Some points, one per row:
array([-0.60, -1.72,  1.63, -1.04,  0.48,  2.09,  1.47, -0.51])
array([-0.19, -1.12, -1.13, -1.57, -0.61,  0.13,  0.90,  1.71])
array([-0.99, -1.36,  2.08, -0.40,  0.56,  2.67, -2.14, -0.24])
array([-0.65, -1.86,  1.75, -0.94, -0.04,  1.31, -0.31,  0.90])
array([ 0.47, -0.75, -1.02, -0.41, -0.33, -0.08, -1.66,  0.53])
array([ 0.29, -1.62,  0.00, -1.62,  0.04,  0.98,  1.61,  0.28])
array([ 0.64, -0.55, -1.31, -1.77,  0.57, -0.14,  0.67, -0.63])
array([-0.30, -1.00, -1.00, -1.12, -0.72, -0.02, -0.43,  2.07])
array([ 0.29, -1.33, -1.09,  0.33, -1.31, -0.43,  2.39,  0.60])
array([-0.91, -0.98,  0.19, -1.64,  0.52,  1.36,  1.60,  0.66])
array([-0.62, -0.14, -0.82, -0.55, -0.11, -0.36,  0.35,  0.71])
array([-0.83, -1.75,  1.91, -0.55, -0.10,  1.40, -0.76,  0.92])
array([-0.53, -0.30, -0.22, -0.98,  0.24,  0.44,  1.33, -0.77])
array([ 0.48, -0.64, -1.69, -1.35, -0.14, -0.64,  2.62,  0.14])
array([-0.33, -1.42,  1.74, -0.80,  0.34,  1.03,  1.07, -0.91])
array([-0.11, -0.37, -0.88, -0.95,  0.40,  0.96, -1.73, -0.15])
array([ 1.33, -2.15,  0.72, -0.19, -0.56,  0.79, -0.68, -1.55])
array([-0.75,  0.05, -0.72, -0.16,  0.09,  0.08, -1.42,  0.78])
array([-0.39, -1.10,  1.90, -0.07,  0.59,  1.17, -1.18, -0.86])
array([ 0.30, -1.33,  0.35,  0.63, -0.73, -0.43,  1.74, -0.09])
array([ 0.56, -0.48, -1.24, -1.59,  0.57, -0.08,  0.27, -0.69])
array([-0.33, -0.83,  0.10, -0.40, -0.27, -0.05, -0.04,  0.83])
12 more points follow, each with its number after it:
array([-0.34,  0.02, -1.51, -0.84, -0.40, -0.42,  1.17, -0.41]) 0
array([-0.12, -1.27, -0.85,  0.90, -1.27,  0.24,  1.46,  0.53]) 1
array([ 0.42, -1.45,  0.04, -1.33,  0.07,  0.53,  1.17,  0.22]) 2
array([ 0.98, -2.65,  0.47, -0.37, -0.22,  2.37, -0.21, -0.66]) 3
array([ 0.39, -1.26, -1.05,  0.31, -1.40, -0.81,  2.45,  0.41]) 4
array([-0.32, -1.44,  1.71, -0.77,  0.39,  1.11,  1.23, -0.78]) 5
array([ 0.14, -1.29, -0.05, -2.35,  0.67,  0.96,  1.75, -0.21]) 6
array([-1.06,  0.14, -0.53,  0.03,  0.09,  0.71, -1.97,  0.63]) 7
array([-0.88, -2.02,  1.77, -0.13,  0.39,  1.94, -2.12,  0.93]) 8
array([-0.69, -0.91,  1.20,  0.19,  0.45,  0.94, -1.26, -0.44]) 9
array([ 0.62, -0.98, -1.17, -0.91, -0.52, -0.45,  0.37,  0.54]) 10
array([-0.30, -1.34,  1.76, -0.59,  0.42,  0.98,  0.69, -0.84]) 11
Which of these numbered points is nearest to each point below, ignoring the 2 directions in which the first points spread most? Its number follows each.
array([-0.18, -1.46,  1.60, -0.87,  0.48,  0.98,  1.02, -0.64]) > 5
array([ 1.67, -2.47, -1.13, -1.17, -0.98,  0.74,  1.26, -0.26]) > 3
array([-1.22, -0.98,  1.40,  0.59,  0.14,  1.62, -1.98,  0.47]) > 7
array([ 0.48, -1.06, -1.14, -0.99, -0.61, -0.24,  1.10,  0.50]) > 10
array([ 1.56, -2.40,  0.40, -0.63, -0.41,  0.85,  0.53, -1.00]) > 3
array([-0.85,  0.05,  0.13, -0.15,  0.31,  0.79, -0.72, -1.05]) > 0
array([-0.15, -1.49,  1.58, -0.99,  0.45,  0.94,  1.07, -0.67]) > 5
array([-0.55, -0.26, -0.93, -0.82, -0.10, -0.33,  0.86,  0.84]) > 7
array([-0.91, -0.29,  0.61, -0.41,  0.59,  0.68, -1.20,  0.16]) > 5
array([-0.09, -1.28, -0.88,  0.85, -1.26,  0.22,  1.56,  0.57]) > 1
